The same turns and mirrors carry the whole set onto itself, and each row onto the other rows of its family. Which rows share a family with each named row? Give them in list order.
These 18 rows form 3 families of 6 rows each.
buli: [-0.67,-2.54,0.24,0.21,-0.11,2.74,0.18,-0.30]
nulal: [-1.40,-1.32,-0.11,-0.70,0.96,0.72,0.03,2.90]
nilad: [-0.90,0.38,0.21,-1.61,1.31,0.63,0.52,2.09]
sala: [-1.86,-2.51,0.37,-1.38,-0.06,1.96,-0.78,3.28]
luba: [0.20,0.21,2.25,-1.32,2.24,1.34,0.78,1.85]
bozip: [-1.65,-2.04,1.17,-3.09,-0.49,3.12,-0.98,2.69]
zako: [0.23,0.12,2.93,-2.81,1.53,2.69,0.29,1.61]
Zas: [-0.20,-1.39,3.15,-3.07,0.70,3.59,-0.42,2.09]
solu: [-0.64,0.84,1.04,-3.36,0.84,1.75,0.34,1.48]
tisop: [-0.65,-2.76,0.64,-0.75,-0.55,3.50,-0.09,-0.32]
Vizak: [-0.77,-2.75,1.96,-0.23,1.22,2.06,-0.34,3.26]
Meki: [-0.04,-1.00,0.92,-1.54,-0.07,3.30,0.58,-1.20]
foten: [-0.31,-1.63,0.19,0.18,0.33,2.16,0.61,-0.59]
Fem: [-0.27,-1.21,1.79,-0.07,2.07,1.08,0.44,2.72]
zek: [-1.00,-0.35,1.47,-3.99,-0.13,3.07,-0.40,1.79]
sizul: [-0.74,-2.78,2.72,-1.76,0.56,3.35,-0.76,3.03]
roz: [-0.04,-0.79,0.51,-0.68,0.37,2.47,0.78,-1.14]
velak: [-0.37,-1.94,0.96,-1.57,-0.57,3.73,0.05,-0.88]

Same family as zek: nulal, nilad, sala, bozip, solu
Same family as luba: zako, Zas, Vizak, Fem, sizul

